Each run below is a few steps of one of 6 hidden systems, one row a step.
B, trace 1:
[[44,-136,1,-123,-90,-40,-121,32,-51,52,88,-83,17,27,65,-186,-24,89,45,2,80,61,-130,-155,-55,-22],
[-89,8,8,-93,-164,-13,57,-38,-140,92,0,-16,53,-53,-70,108,-105,84,25,-29,-18,109,10,-175,67,-63],
[60,148,17,154,19,-127,76,-96,-2,63,41,70,-23,-88,-19,93,86,81,54,72,-81,38,98,-122,-12,26],
[-4,72,44,55,158,76,108,122,115,71,-25,83,-13,-101,-70,52,58,-97,-17,44,38,-99,24,-61,-92,-39],
[-101,35,-95,12,92,34,-10,61,71,-3,138,-20,12,61,-67,-3,-43,-46,-209,-24,0,-76,39,118,18,65],
[23,100,51,-28,-102,86,-92,-2,-52,-49,2,-4,-81,161,59,-128,88,-52,-37,88,59,27,4,152,-17,53],
[111,-67,-21,-90,-37,47,11,38,-107,-114,-131,59,96,45,114,6,-79,-123,-17,-70,-47,39,-31,44,22,-36],
[42,-83,-30,-45,108,-84,-57,-113,-4,-16,8,-3,-14,31,-21,38,-61,78,189,-91,-56,34,70,94,98,44],
[-23,-69,60,46,7,-46,-162,61,105,13,-72,-95,-42,-82,45,-57,61,27,136,93,-18,4,-71,-131,21,-47],
[20,-111,-17,10,-31,12,16,-8,-55,26,9,-91,100,-132,-139,41,-84,71,-126,-86,46,-69,-53,-133,41,-121]]
B, trace 2:
[[-123,-169,-80,-15,37,6,21,-54,-16,-50,26,-6,30,-109,-45,-1,-46,-31,-167,-124,-41,-94,3,82,76,-33],
[-38,-15,68,55,-129,2,5,-115,88,-73,100,-46,-57,60,18,-164,93,82,69,61,60,85,-23,81,-13,83],
[70,-12,11,-37,-93,37,94,133,5,-27,-99,-17,121,21,105,35,-75,-46,34,-6,69,41,-142,-134,-99,-69],
[-13,26,-104,-60,99,-111,42,-91,-103,113,100,8,12,46,-49,143,-102,105,16,-115,2,-44,51,32,39,15],
[-89,86,62,47,18,-28,-108,14,39,86,26,65,-141,-41,79,-102,179,-11,71,170,-39,30,21,-66,-28,19],
[96,-55,10,-46,18,138,52,132,-13,-45,-29,48,123,-102,-115,-11,-105,-115,-165,-51,-20,6,30,-113,-5,-68],
[-80,114,-35,36,-9,-28,33,-151,10,-56,55,-57,-39,108,-99,115,-32,73,3,-26,-42,17,107,226,120,98],
[127,39,75,101,0,-16,-85,89,61,-43,-113,-6,-56,35,190,-91,168,-80,70,128,24,-32,-81,-19,-99,-5],
[20,-185,-56,-168,79,71,49,56,-95,-3,-44,17,99,-51,-69,41,-188,-61,-84,-209,35,-94,-32,-2,25,-83],
[-155,40,-32,27,-59,-127,-105,-191,29,13,145,-73,-98,77,26,-46,58,162,93,54,-83,95,63,110,100,113]]
A, trace 3:
[[43,195,121,102,48,25,58,-124,54,32,47,88,-169,53,-62,-37,191,14,123,106,72,5,115,140,-62,94],
[103,149,114,24,129,174,-80,91,28,13,-149,7,-92,-2,-182,88,27,-105,79,73,18,-86,112,106,63,-47],
[-1,-17,-58,-90,63,68,-245,31,-56,-39,-56,-147,-16,78,-122,77,-117,-31,-74,-44,-50,-75,42,169,182,-39],
[-55,-219,-13,-38,-121,-30,-200,-77,-59,-98,-87,-116,-10,-82,17,-79,-25,38,15,-35,-111,64,-36,-17,171,-68],
[148,-252,-1,-6,-44,-71,54,-81,-26,-98,-58,-32,133,-73,62,-39,-67,65,105,-150,-1,25,-103,-75,-14,-44],
[-66,-95,-89,97,71,-163,154,15,170,3,56,-42,87,-61,98,106,-31,85,45,-66,-8,-81,-119,-84,-86,13],
[-89,-2,-20,35,20,-22,77,119,49,124,112,30,18,-85,63,-63,64,-15,-141,58,95,-89,-102,-187,-171,-29],
[-110,110,-17,-89,-65,106,195,51,-49,50,124,141,10,62,5,-47,-9,-82,-168,7,68,54,29,25,-112,53],
[-49,264,42,76,-134,31,30,-20,21,-22,62,4,-50,133,15,2,88,5,-33,157,-11,117,70,81,-5,100],
[144,176,111,-38,25,78,-102,39,-86,47,-136,93,-98,87,15,11,80,-86,158,107,7,52,79,31,-2,-10]]
F, trace 4:
[[251,-1,22,-18,177,146,27,29,-44,-45,12,18,31,13,-221,4,-59,-77,-125,-134,115,-167,92,155,5,-30],
[-250,110,-32,-59,-27,-116,-9,-74,106,58,107,-13,-106,136,63,36,-11,123,243,91,-79,176,41,69,47,147],
[147,-113,91,47,-102,77,-192,144,-37,-25,-184,-74,23,-132,68,-119,105,-107,-63,89,31,-66,-127,-204,-28,-176],
[46,-27,-138,-138,221,-33,90,-108,-157,31,67,126,21,81,-70,141,-145,-24,-49,-239,-15,-123,130,211,61,34],
[-90,64,24,161,-76,-140,5,-60,229,-71,94,-1,-6,-11,178,-140,143,99,157,200,-133,230,-17,-105,-57,160],
[54,-200,94,-34,-34,170,24,138,-65,49,-194,-53,18,-196,-123,33,-16,-102,-95,-98,190,-240,-147,-147,-55,-266],
[52,232,-196,-7,205,-122,62,-86,-41,28,193,41,91,200,-123,219,-170,90,-54,-83,-146,46,229,162,88,174],
[-191,-53,117,129,-328,-67,-67,-52,123,-30,16,-132,-98,-46,214,-243,244,117,86,239,49,131,-204,-143,-80,25],
[144,-100,6,-179,60,275,56,225,-156,-14,-198,47,120,-79,-171,103,-197,-268,-236,-189,97,-187,-5,19,14,-207],
[28,242,-86,15,154,-174,30,-247,38,16,299,73,-82,247,-62,0,4,219,173,40,-106,166,242,237,58,309]]
K, trace 5:
[[-379,-168,-6,92,-165,-173,71,-154,148,-1,-38,-129,-92,-90,152,65,83,141,178,-14,-6,-34,-164,28,62,-13],
[423,-2,24,192,40,-97,29,8,12,15,66,-107,186,-108,-136,-9,2,147,-41,-5,85,-84,-51,-283,-107,-65],
[-323,62,4,-144,-92,137,334,45,11,129,36,25,18,-1,-167,237,-187,-7,-34,-99,135,-22,-13,26,-17,-51],
[-9,313,11,173,-153,-101,-28,76,-3,88,77,8,-34,64,187,-31,217,31,-121,302,-38,89,-18,-197,-129,64],
[173,27,78,-230,283,135,-25,139,-130,192,-81,266,-60,-52,-140,17,-87,-145,170,-47,37,-15,144,-108,-59,-80],
[-266,159,-85,-14,0,122,-35,92,208,-176,54,10,-23,154,14,-24,-54,-130,-135,111,-188,155,141,306,113,174],
[194,-49,119,58,34,-73,-323,-152,-208,34,-117,2,-244,12,128,-186,296,7,101,87,80,-136,-29,98,24,-51],
[82,-362,-92,-152,173,117,-79,118,81,-196,-118,-24,182,-162,-113,-46,-270,-136,-56,-231,-147,2,21,8,141,-88],
[-125,-43,-46,121,-265,-123,171,-279,11,-180,152,-135,-5,221,148,-67,64,156,-85,-52,85,-4,-110,337,18,173],
[148,-201,75,106,-7,-211,-142,-13,-25,147,-144,-139,16,-231,85,33,92,163,272,17,62,-127,-225,-410,-47,-193]]
G, trace 6:
[[90,-128,-55,60,-33,-79,-61,68,-35,-86,-142,-38,127,-121,146,25,-14,-42,-41,-30,-121,-12,-91,-147,27,-83],
[110,-94,-75,92,191,-130,76,-97,-2,34,128,68,33,-101,-36,-9,36,80,-47,-99,22,-133,19,-30,-59,11],
[-214,-10,54,40,-156,42,202,-11,81,42,41,-29,-3,-98,-38,19,19,43,-48,16,92,-10,-81,-89,-54,-31],
[180,137,83,-20,-42,151,82,48,-121,26,-34,73,49,3,-149,23,-38,-66,-74,15,54,49,88,-66,-18,-45],
[-57,196,-105,-20,31,-52,74,38,14,28,122,37,36,198,100,53,-38,-7,-53,42,-17,51,32,93,-61,139],
[-70,-7,78,-45,-25,95,-122,110,77,5,-43,13,-92,21,103,-208,106,-107,36,132,44,33,-66,-1,-73,28],
[-19,-39,-25,-161,199,49,-121,43,-52,58,-58,85,-51,-30,-85,45,-92,-72,92,-60,-80,-8,127,50,120,-28],
[-64,26,-16,123,-14,-115,-86,-88,146,-51,41,-167,-23,34,-7,47,31,141,132,65,-68,34,8,69,104,71],
[52,-132,62,64,-129,26,-91,-35,-113,-57,-215,-63,-37,-90,76,11,90,-73,-51,-18,30,-131,-96,26,57,-146],
[159,-134,-124,11,145,-70,88,-45,9,-95,53,27,180,-71,-60,51,-149,27,-60,-181,-92,-17,70,-12,24,13]]
F, trace 7:
[[-79,-23,25,-117,-248,-24,-229,29,-294,111,-144,-28,-56,-12,189,-34,64,-26,-55,88,-35,56,-100,-199,63,-127],
[194,-45,-83,-32,151,48,55,-56,-217,-88,-9,270,24,14,65,-83,27,-190,-251,-130,-67,-82,147,176,-19,42],
[-197,-23,68,52,91,-26,155,-92,287,-59,88,151,-122,-54,62,-95,112,18,258,62,-57,111,62,106,-64,127],
[71,-49,120,95,73,94,-107,197,147,39,-211,-129,15,-194,-127,118,13,-59,100,34,37,-116,-92,-200,9,-200],
[83,64,-194,7,145,-179,-52,-113,-171,67,61,-84,52,116,-68,258,-121,140,-65,-156,-17,-159,54,116,124,2],
[-115,-40,-49,86,-253,-150,18,-49,82,-110,97,-62,74,63,297,-167,87,91,-38,107,-80,186,-139,-82,-61,119],
[132,-174,96,-92,-50,247,163,112,-21,-50,-77,34,109,-128,-154,-104,-103,-133,-144,-140,203,-98,-82,-77,-103,-149],
[-11,283,-36,-75,149,-22,110,-79,1,116,214,86,-22,151,-213,137,-116,117,110,5,-42,130,232,93,30,158],
[-154,68,135,91,-246,-26,-194,28,8,86,-68,-109,-166,-64,157,-132,253,18,23,282,29,63,-133,-190,-23,-72],
[86,-94,-78,-129,118,166,-54,104,-203,-35,-156,67,16,-27,-86,83,-100,-236,-289,-181,18,-235,48,181,94,-140]]
Y, trace 8:
[[-200,239,-74,-126,-47,74,-86,109,-309,221,24,99,-108,23,-13,103,11,-111,-324,105,-28,-64,103,-30,56,-51],
[-220,43,85,76,-164,62,-31,-244,-124,-41,31,98,-249,-81,-67,-113,228,-30,-168,79,-52,-6,165,237,138,37],
[-32,-230,82,101,8,13,-162,-110,99,-224,-231,40,-102,-190,110,-120,152,-110,116,6,-207,28,28,143,153,-31],
[246,-218,-45,86,28,-116,-256,20,-18,-123,-180,-262,86,14,115,2,-1,45,27,-86,20,-191,-184,35,71,-98],
[137,-79,-24,150,-196,-52,72,71,27,-40,53,-212,204,-38,60,-50,4,101,-212,-3,146,-88,-237,-230,-126,-87],
[254,-46,70,-29,-52,117,336,-23,-40,-49,97,149,168,-65,-125,-117,-83,-6,-92,-119,142,69,11,-126,-176,14],
[14,16,9,-89,62,26,250,-88,127,-31,127,39,102,73,-207,95,-218,133,241,-144,14,176,93,62,15,123],
[-91,236,-68,-43,254,-110,41,147,207,146,96,58,-13,114,40,139,-57,41,262,126,-67,102,63,-52,-81,136],
[-175,196,-65,-216,140,14,-83,153,-170,284,-42,117,-138,123,63,159,-26,-100,29,66,48,-97,16,-21,-33,-48],
[-327,109,-58,-45,-88,47,-146,-50,-115,92,98,-22,-185,17,-70,-14,75,-30,-295,95,-42,-62,101,145,141,14]]
Y, trace 9:
[[132,18,-220,-36,-95,-99,-167,94,-233,-27,80,-163,218,159,107,40,-138,18,-368,-54,-56,-40,-69,-51,45,-25],
[-5,21,94,116,-276,-82,181,-217,-108,47,181,80,-29,-79,45,-201,185,152,-93,86,96,89,-14,-173,-127,58],
[81,-190,45,-53,187,42,166,-97,6,-57,-67,266,22,-255,-119,17,-82,-72,127,-184,-137,69,173,-67,45,-31],
[56,41,-38,63,164,-92,-120,-42,168,42,57,-258,-10,109,-180,163,-99,203,246,-53,62,-83,-11,124,111,17],
[-113,214,21,84,11,23,47,305,180,114,-59,-28,9,-1,106,89,66,-94,-12,215,27,-17,-112,-214,-162,-40],
[70,52,-20,-206,7,167,54,37,-311,58,-22,149,-21,147,-24,10,-54,-166,-191,-100,142,-96,56,171,-31,-36],
[-315,-1,-21,31,-222,-10,19,-168,115,-112,159,-113,-42,29,-43,-91,-14,108,-79,38,-73,156,54,163,139,117],
[155,-37,66,33,153,-51,-134,33,59,-57,-117,204,-70,-96,192,-169,162,-131,176,117,-185,117,68,-84,-48,39],
[83,-142,-100,-103,-7,-86,-155,-74,-278,71,-161,-151,48,18,-10,215,-129,71,25,-189,41,-165,-86,14,155,-173],
[-89,62,-43,284,-100,-101,31,-6,190,-6,229,-192,16,-91,-37,-75,133,143,-271,140,48,-90,-79,-92,-74,37]]
A, trace 10:
[[-57,26,-30,209,78,-47,167,-83,325,-154,157,-73,81,-79,-149,45,-36,110,2,-25,-82,15,83,84,29,118],
[-73,18,134,44,-54,42,-80,105,32,182,-58,-133,-148,-30,4,-42,158,26,61,129,271,-204,-198,-101,-115,-138],
[12,31,-57,-141,-32,174,174,116,-139,-60,-120,171,134,-6,-29,119,-179,-223,-208,-120,-53,27,85,37,13,-46],
[-90,111,-140,97,-110,-169,-135,-87,56,-82,176,-172,2,236,143,-62,49,126,-86,103,-87,69,-14,165,57,181],
[64,-46,215,-90,-25,73,-61,35,-32,82,-164,162,-134,-129,85,-151,130,-78,279,132,11,131,-8,-210,-95,-92],
[260,76,-97,-70,206,38,173,21,-27,-40,78,28,191,105,-220,181,-266,14,2,-195,5,-1,138,97,12,65],
[-316,60,-77,165,-16,-212,-236,-95,77,130,81,-184,-198,-54,34,72,158,149,-11,147,-72,-107,-20,13,135,-12],
[252,-194,186,-89,-51,207,-23,40,-211,-9,-154,187,-5,-214,-42,-218,80,-193,-64,-60,83,-13,0,-157,-64,-172],
[-75,-27,-178,-16,62,-28,252,-99,135,-228,112,-60,150,206,-44,140,-232,51,-21,-218,-35,11,35,359,63,175],
[-180,55,63,229,-139,-140,-243,67,195,89,-43,-240,-126,-115,138,-54,253,95,86,311,-20,-19,-180,-239,-18,-82]]
K, trace 11:
[[-22,143,-94,98,-126,-124,-23,-181,-117,-68,164,-6,-76,240,213,-103,163,64,-202,77,20,-26,8,283,-29,171],
[58,-293,77,-94,159,-80,-232,3,-26,123,-140,25,-74,-256,30,-97,52,14,266,-32,-26,-47,-76,-259,25,-149],
[99,-10,-67,7,-6,130,208,-5,145,-253,133,-71,246,82,-226,15,-252,10,-154,-153,-55,124,124,167,77,114],
[-241,83,81,147,-252,-155,17,-202,-85,101,-88,-96,-221,43,204,90,266,129,113,123,144,-114,-162,86,-16,-38],
[353,-114,-38,19,220,-26,-79,229,-17,60,-40,15,222,-217,-85,11,-109,-44,-62,-52,-74,-58,-28,-419,-71,-134],
[-323,111,-52,-160,-60,139,353,-67,46,-4,207,95,-8,189,-125,71,-174,-4,-93,-116,108,74,94,291,-24,162],
[-40,170,117,203,-138,-170,-267,-15,25,105,-89,-93,-196,-36,233,-82,351,77,149,368,-43,57,-88,-224,-32,-30],
[412,-93,3,-209,335,199,-7,177,-135,8,-93,159,166,-95,-289,49,-268,-166,0,-215,-6,-50,182,-80,28,-116],
[-554,119,-116,18,-216,25,134,-92,154,-156,111,-54,-107,236,151,43,13,-49,-190,71,-100,93,8,455,103,208],
[396,-100,130,176,51,-204,-391,-85,-171,125,-109,-15,-153,-148,195,-243,365,103,189,161,44,-118,-116,-280,-84,-106]]
G, trace 12:
[[2,-148,-152,6,207,-209,-93,58,71,62,79,-27,33,-28,190,-43,15,61,23,-30,-30,-113,-128,-96,-70,10],
[-141,-156,51,36,34,1,-8,-27,52,128,46,-20,-78,-268,-138,-45,71,62,-25,-17,52,-96,-23,-161,19,-104],
[9,103,34,73,-90,38,150,-119,-84,-1,-21,36,30,-118,-203,164,-24,42,-65,-43,-48,34,149,-49,94,-39],
[95,172,3,138,-141,-15,176,-35,1,-110,-15,3,68,121,87,60,45,-10,-68,49,31,29,-5,78,-80,75],
[52,-23,5,-84,50,109,41,152,19,-19,-22,73,28,89,135,-100,0,-149,-55,2,114,-50,-95,43,-152,1],
[-70,-16,-38,-169,180,49,-58,85,65,91,142,24,-18,40,-108,-74,-110,12,56,-15,23,45,52,0,-15,47],
[-160,78,44,-29,-86,3,-134,-49,-16,78,20,-92,-123,21,-49,-5,50,84,79,116,-3,65,18,-16,98,-1],
[82,24,12,29,-36,-9,-114,-1,-107,-81,-189,26,4,-46,57,60,27,-86,-5,34,-144,36,59,-13,126,-46],
[93,-64,-88,101,152,-128,13,-76,79,-101,9,12,38,-2,86,35,25,30,41,-66,-83,-68,7,103,-5,55],
[-93,-168,46,45,-47,6,51,-6,103,-14,-26,-86,-25,-78,19,-66,46,33,32,-33,132,-106,-168,14,-47,-63]]

Which system made each of these runs?
trace 13:
[[124,-4,74,100,73,50,56,-45,188,-109,-8,-123,8,57,-146,-1,-17,65,147,-26,92,-29,-7,154,1,36],
[-79,-51,-59,24,-9,-49,-69,123,60,-6,-86,-160,14,72,163,49,6,-23,-10,23,81,-147,-189,34,-36,-57]]

B
trace 14:
[[-355,102,-3,-90,-66,-8,24,-51,51,160,82,-54,-80,-19,-175,150,-97,135,134,48,-58,149,83,-74,136,17],
[223,216,35,243,-38,-76,-61,68,14,25,27,-15,46,-83,14,-11,179,21,-129,197,-56,19,23,-255,-81,4]]

B
trace 15:
[[20,-114,11,-47,160,13,-177,-51,-3,-16,1,1,-146,55,25,-150,80,-27,65,-35,62,-108,14,199,17,40],
[-158,-184,-10,-94,-34,-2,-69,-10,54,-47,-56,-100,15,-59,-38,23,-124,37,143,-77,-62,67,-40,16,137,-33]]

G
trace 16:
[[-145,90,-17,-17,155,67,59,31,34,73,86,131,-77,-39,-91,26,2,-70,-94,10,-15,-57,111,81,-9,40],
[-16,78,62,32,-100,108,-92,-21,-9,-12,53,-76,-74,33,-144,-96,62,17,-127,79,34,8,50,83,67,10]]

A
trace 17:
[[151,-296,32,95,12,-51,103,27,258,-148,-51,-199,186,-82,13,-37,-85,104,180,-136,122,-67,-257,-99,-85,-53],
[280,33,-47,-37,108,38,131,241,127,19,124,-89,265,96,-76,-13,-197,44,-22,-47,161,12,-120,-219,-209,8]]

Y
trace 18:
[[-76,264,-35,47,140,19,-9,197,248,15,93,-7,24,110,20,12,-19,-35,48,192,-68,105,65,-17,-79,125],
[-3,168,65,-188,17,97,-166,96,-153,234,36,32,-124,84,-110,-36,-5,-7,73,117,100,59,64,-116,-11,-43]]

A
trace 19:
[[-178,76,77,-63,-283,140,-122,-129,-175,12,23,-79,-103,-57,-266,-5,-14,51,-148,68,-89,154,188,21,260,-46],
[157,-2,69,115,-155,-19,52,-125,-220,-133,-239,230,8,-170,175,12,163,-139,-54,22,-193,78,80,-56,50,-54]]

K
trace 20:
[[165,44,-12,50,-76,-58,-234,-166,-309,62,-1,-147,-77,58,-100,37,85,120,-156,-26,81,-177,26,86,129,-88],
[-126,-151,100,43,-161,11,74,-142,-64,-80,-193,166,-120,-182,160,-77,178,-113,24,-2,-74,11,-20,24,14,-58]]

B
trace 21:
[[172,-142,3,-80,-115,39,38,-109,-189,-144,-63,24,125,11,1,-29,-114,-16,-22,-163,-45,83,17,46,83,-22],
[-115,-52,-70,101,-54,-181,141,-120,75,-74,-60,-28,33,2,196,122,24,68,108,-49,-82,4,-85,57,12,41]]

K
trace 22:
[[174,-2,9,179,-104,-123,-176,115,22,-84,-232,-175,73,17,268,49,120,-13,50,119,-36,-53,-212,-156,-32,-78],
[184,-135,-78,17,-91,-43,138,18,-211,-8,-7,-14,169,-16,80,17,-38,-27,-290,-165,155,-186,-165,-78,-120,-111]]

Y
trace 23:
[[-56,156,-33,44,3,-6,-184,-63,-18,-66,-158,-100,-28,18,-132,259,-81,11,88,43,-263,101,199,123,326,-5],
[291,-65,110,270,93,-22,-197,-33,54,-124,-204,-64,-61,-172,-2,-42,227,-26,58,60,-16,-168,-17,4,36,-100]]

B
trace 24:
[[65,-235,122,-45,217,71,-114,61,95,20,-92,190,-85,-314,-24,-227,106,-123,158,19,-71,14,40,-202,-33,-87],
[-155,-139,-67,-5,-29,82,25,32,209,-115,116,-199,149,-112,-289,35,-235,81,-123,-91,-81,68,33,-17,175,-11]]

B
trace 25:
[[153,-29,72,-36,15,112,-26,-98,-100,-70,-37,64,1,-57,-196,-36,-39,-21,6,-70,-48,77,155,43,112,-20],
[-32,128,53,3,-58,-49,77,-82,-57,41,-97,94,-91,47,105,105,80,2,210,59,-16,61,47,34,-5,24]]

F
